Rotation paths and how fast each direction turns (degrees each step):
Each turn is a multiple of 5 degrees from 10 to 175, or 0.
Each row of a path follows its step; steps can be skipped.

step 0: [ 1.53 -0.07 -2.45  0.90  1.28  0.78  2.76  0.81 -0.62 -1.31  0.15  0.27
  2.52  0.19  0.71 -2.32  1.72  3.12 -1.26 -1.26 -0.79  1.87 -0.19  0.40
 -1.41 -0.50 -1.20  1.82 -0.85 -0.28  2.03  0.13 -0.51  0.75]
step 1: [-0.66  0.35  2.81 -1.53  2.86 -1.19 -1.48  2.57  1.29  0.06 -1.25 -0.81
  0.40  1.30  0.71  0.98 -2.14 -3.04 -0.07  1.58 -0.80 -1.16  1.53 -1.53
  0.54  0.36  0.08 -0.39  1.76  0.10 -0.45  0.14  1.87 -0.08]
step 2: [ 0.51  0.52 -1.02 -1.20 -1.57  0.78  1.11 -2.76 -0.01  0.39 -0.43 -0.46
 -0.78 -0.65  0.11 -0.65  0.12  2.88  0.82  0.19  0.59  2.30 -2.34  1.99
 -0.79 -0.75  2.58  3.22  2.26 -0.95 -0.30  1.14 -0.77 -0.10]
step 3: [ 0.26  0.88  2.74 -0.27 -0.16 -0.38 -0.67  1.39  0.05 -1.47 -0.94  0.31
 -0.14  1.05 -0.04  0.49  0.09 -0.68 -0.63  0.10  1.01  3.00  3.24 -1.52
  1.30  1.16 -1.52 -3.24 -2.42 -0.82  2.20  0.65 -0.68 -0.01]
step 6: [ 3.26  0.29  0.62 -0.15  1.32 -1.35 -0.31  2.91 -0.28 -0.31  1.48 -2.41
  0.02 -0.61 -1.72  1.36  0.16 -1.09  0.01  1.57 -1.42 -1.52 -0.85  1.72
  0.72 -1.09 -2.09 -1.67  2.74  0.93  0.46 -1.31  0.77  0.12]
step 7: [-1.47  0.01 -1.01 -1.37  2.18  1.23  0.58 -1.63 -0.96  1.61 -1.38  1.79
 -0.33  1.47  1.59 -2.34  2.33  0.86  1.12 -0.71 -0.88  0.26  0.62 -1.43
 -1.83 -0.61 -0.18  3.42  0.68 -0.32 -1.22  2.06 -0.89  0.32]
step 8: [ 0.72  1.06  0.05 -1.79  0.43 -1.48  0.90  2.91  2.69 -1.29  0.45 -1.21
  0.09 -1.26 -0.50  0.55 -2.72 -0.74 -2.04  1.53  0.82  2.29 -0.33  0.05
 -1.03  1.24  0.92 -1.09 -0.60  0.14  3.23  0.30  1.59  0.23]
step 9: [ 1.08 -0.29  1.86 -1.41 -0.36  0.31 -0.95 -1.95 -3.07 -0.54 -0.83  0.38
  1.72  1.94  1.72  1.27  0.08  1.46  1.14 -0.52  0.51  0.95 -1.21 -0.82
  2.46 -0.70  0.29  1.09  2.73 -0.77 -3.22  0.11 -0.45 -0.21]
step 11: [ 4.41 -0.92  1.02  1.73  0.39  0.40 -0.07  0.44 -0.79  0.31  0.56  0.08
  2.61 -2.33  2.10  0.30  0.80  0.49  0.64  0.42  0.67 -0.14 -1.52  0.86
  3.37  0.14 -2.06 -0.41 -0.68  0.71  0.27  0.23  1.02 -1.68]
step 12: [-3.59 -1.51 -0.68 -0.93  3.42 -1.07  0.13 -2.06 -0.34 -0.26 -0.70 -0.73
 -2.90  2.55 -0.51 -1.03  0.70  0.34 -0.24 -0.79 -1.30 -1.98  1.70  1.20
 -0.22 -0.99  0.50 -1.29  0.12  0.58 -1.06  0.80  0.60 -0.13]
step 14: [ 0.64  0.25  1.53 -2.45  3.13  0.62 -1.08  0.02 -1.22  1.34  0.23  2.16
 -0.10  3.59 -0.78 -0.78  0.57  0.56 -1.81  1.61 -0.35 -0.83  0.70 -2.61
  1.99  1.21  0.18 -0.05  1.91 -0.31  0.03  0.39 -0.26 -0.67]
Speeds:
[-0.13  0.31 -0.02 -0.83 -0.87 -0.16  0.48  0.86  0.28 -0.03  0.21 -0.24
 -0.47 -0.26  0.90  0.27  0.63 -0.33 -0.30  0.41 -0.70 -0.37 -0.37  0.86
  0.08  0.10  0.13 -0.09 -0.22 -0.97 -0.25 -0.71  0.33 -0.55]
160
[ 0.02 -0.24  0.20  0.84 -0.78  0.34 -0.54 -1.10 -0.17 -0.23  0.18 -0.26
 -0.56 -0.35  0.43  0.34  0.21 -0.05 -0.20  0.07  0.36  0.17  0.25  0.72
  0.77 -0.25 -0.38 -0.86 -1.08  0.58 -0.52  0.06  0.07 -0.29]
55
[ 0.07  0.93 -0.39  0.78 -0.10 -0.36  0.23 -0.12  0.79  0.83  0.09  0.35
 -0.52  0.43  0.05  0.56  0.19 -0.26  0.59 -0.09  0.89  0.17  0.10  0.19
 -0.74  0.34  0.15  0.83 -0.11  0.14 -0.54  0.30  0.82 -0.58]
130
[ 1.38 -0.16  0.42  0.17 -0.48 -0.37  0.74 -0.35  0.27 -0.60 -0.17  0.24
  0.02  0.29 -0.17  0.04  0.58  0.24 -0.31 -0.03 -0.53  0.20  0.05 -0.69
 -0.15  0.79  0.43 -0.16 -0.28  0.82  0.82 -0.63  0.52 -0.37]
135
[-0.13 -0.53  0.53  0.45  0.31  0.25  0.20 -0.16 -0.43  0.00  0.00 -0.16
  0.31  1.06  0.31  0.93  0.70 -0.02 -0.58 -0.03 -0.04 -0.38 -0.62  0.19
 -0.18  0.70  0.05  0.62 -0.70 -0.65  0.27  0.97 -0.71  0.24]
160
[ 0.52  0.15 -0.93  0.08 -0.89 -0.01 -0.69  0.22  0.52 -0.47  0.28 -0.11
  0.61  0.87 -0.22 -0.39 -0.14  0.24 -0.12 -0.54 -0.41  0.02 -0.92  0.79
 -0.05 -0.80 -0.03  0.04  0.24  0.30  0.44  0.83  0.09 -0.30]
170

step 1: [-0.40  1.95  0.25 -1.28 -0.14 -1.07 -2.09 -0.76 -0.71  1.33 -1.82  1.67
  1.99  0.33 -1.59  0.51  0.41  0.42 -2.68 -0.94 -1.10  0.78 -0.40  1.00
  0.39  0.08  2.31  0.89 -0.84 -1.85  1.05  0.80  1.27  2.15]
step 2: [ 0.35  1.61 -0.25  0.07 -2.48 -2.21 -0.13 -0.80  0.91 -0.06 -1.36  0.55
  0.70 -0.20  1.30  0.73  0.95 -1.42  3.37 -0.71 -0.08  1.99 -1.37  2.62
  1.46 -0.12  1.28  0.58 -0.74 -0.92 -0.51 -0.68  1.23 -0.96]
step 3: [-0.28  1.03  0.87 -0.24  0.86  0.05  0.49 -3.35  0.13 -0.92 -2.83 -0.39
  0.61 -0.93 -0.89 -0.58  0.37  0.18  1.08  0.80 -1.08  1.03  1.68 -0.10
 -2.28  1.75  2.57  1.98  0.52 -1.40 -0.37  0.18 -0.48 -1.55]
step 4: [ 0.28  0.62  0.93 -0.66  0.23 -1.00 -0.14 -0.47 -0.43  2.25  1.40  4.01
  3.00 -1.89 -0.09 -1.49 -0.13 -0.64  0.57  0.79 -0.32  1.42  0.79  0.32
 -0.62 -1.10  0.18  1.53 -0.15 -2.51 -0.32 -0.01  0.35  0.54]
step 5: [ 1.89  3.22 -1.49 -1.08  0.05 -0.17  0.12 -1.79  1.10  0.37 -1.84  1.47
  1.02  1.28  0.45 -0.79  0.05  0.49  0.80  0.17 -0.11 -1.19 -1.07  1.92
  0.42 -0.59  1.88  1.73 -2.09  0.40  2.02  0.86  1.01  1.14]
step 6: [-1.76  1.26 -1.93 -0.92 -2.20 -2.40  0.45 -0.47  0.02 -0.23 -2.38  0.31
  0.90 -1.16 -1.60  0.62  0.12 -0.50  1.08 -1.34  1.26  2.92  1.31  1.63
 -2.03 -0.17  1.14  0.19  0.14 -0.78  0.16  1.34 -0.04 -0.07]
step 9: [-0.06  2.44  0.53 -0.48 -0.73 -0.35  1.06 -1.91 -0.73  1.87 -0.82  0.45
  0.51 -1.20  0.16 -0.04  0.55  0.77  2.30  0.08  0.24  1.06 -0.69  0.77
 -1.89  0.51  2.48  1.72 -2.09 -0.64  1.16 -0.40 -2.67  1.57]
step 10: [ 0.47  1.18 -1.73  0.59 -0.37 -0.74 -0.01 -0.85  0.56  0.98 -2.61  2.81
  2.90 -1.27 -2.01 -1.72  0.81  1.69  0.52 -1.14 -0.55  0.98  0.69  0.96
  0.80  0.33  0.95  0.23  1.70 -0.76 -1.08  1.26  0.97  0.06]
step 13: [-2.02  1.59  0.51 -1.65 -0.93  1.71  0.13 -2.13  0.82  1.44 -1.98  3.04
  1.01 -1.70 -0.44 -0.93  0.80 -0.33 -0.09 -0.51 -1.28  1.73  0.12  0.42
 -0.26  0.30 -0.83  1.50 -0.85 -1.22  1.89  0.20 -1.49 -0.81]
step 14: [ 0.98  1.63  0.36 -0.23 -0.92 -1.13 -0.54 -0.90  0.94  1.31 -0.96  1.17
  3.04  0.52 -0.20 -0.40 -1.04  0.75 -1.28 -1.18 -0.80  0.76 -1.87  1.72
 -1.04  0.21  2.93 -0.48 -1.26 -2.00 -1.29 -0.36  1.60  1.36]
step 16: [-0.37  1.77  1.70  0.58  0.71 -0.66  1.12 -1.96 -0.60 -0.52 -2.18  1.45
  0.91 -1.27 -2.23 -1.98 -0.24 -0.09  1.89  1.83  0.57  1.48  1.04  1.42
 -1.50  1.71  0.59  0.51  0.78 -1.31  0.47 -0.32  1.40 -1.37]
Speeds:
[ 0.34 -0.15  0.06 -0.62  0.72  0.21 -0.10 -0.22 -0.22  0.65 -0.26 -0.69
 -0.83 -0.27  0.31  0.17 -0.10  0.29 -0.27 -0.47 -0.76  0.29 -0.08 -0.47
  0.56  0.21  0.29  1.26 -0.45  0.34  1.12  0.25 -0.30 -0.30]
175
[ 0.33  0.45 -0.63  0.16 -0.05  0.72  0.32  0.28  0.58 -0.24 -0.37  1.09
 -0.26  0.06  0.92  0.00  0.93  0.10  0.61 -0.11 -0.42 -0.59  0.10 -0.36
  1.02  0.07  0.10  0.03  0.33  0.59 -0.46  0.18  0.13 -0.63]
140
[-0.34 -0.95  0.00  0.09 -1.07  0.73 -0.28 -0.12 -0.22  0.44 -0.36 -0.17
  0.35 -0.45  0.89 -0.19 -0.45 -0.45  0.72 -0.40  0.11  0.06  0.49  0.10
  0.04 -1.02 -0.20  0.42  0.50  0.30  0.40 -0.59  0.26  0.56]
170
[ 0.99  0.10 -0.63  0.04 -0.23  0.22  0.24 -0.02  1.21 -0.45  0.43 -0.78
  0.06  0.98  0.44 -0.25 -0.54 -0.74  0.18 -0.53 -0.28  0.43 -0.55  0.21
 -0.76 -0.20  0.36  0.16 -0.42  0.13 -0.17 -0.24  0.02 -0.33]
120
[-0.40  0.07  0.64  0.93  0.49  0.36  0.06 -0.01 -0.36 -0.04  0.66  0.63
 -0.28  0.79  0.61 -0.76  0.08 -0.64  0.10  0.78 -0.07  0.15  0.72 -0.71
 -0.71  0.09 -0.21  0.56 -0.34 -0.45  0.55  0.05  0.21 -0.37]
85
[-0.51 -1.17 -0.44 -0.24  0.63 -0.04  0.12  0.90  0.61 -0.19  0.30  0.47
  0.66  0.10  0.28  0.04 -0.20  0.22 -0.49  0.70 -0.60 -0.15 -0.43  0.41
  0.36 -0.04  1.00  0.06  0.38 -0.71  0.59 -0.32  0.10  0.20]
110
[ 1.02  0.03 -0.87 -0.35  0.90 -0.19  0.64  0.21 -0.08 -0.10  0.40  0.19
  0.15 -0.44 -0.67 -0.57 -0.40  0.19  0.54  0.48  0.76 -0.34  0.68  0.20
 -0.24 -0.56 -0.32  0.60  0.44  0.55  0.37  0.36  0.35  0.32]
60
[-0.04  0.26  0.12  0.34  0.42 -0.33 -0.27  0.52  0.00 -0.73 -0.43 -0.79
 -0.65 -0.29 -0.15 -0.04  0.63 -1.03  0.31  0.07 -0.14  1.01  0.12  0.17
  0.43  0.37  0.23 -0.24  0.99  0.02  0.32 -0.02  1.08  0.42]
80
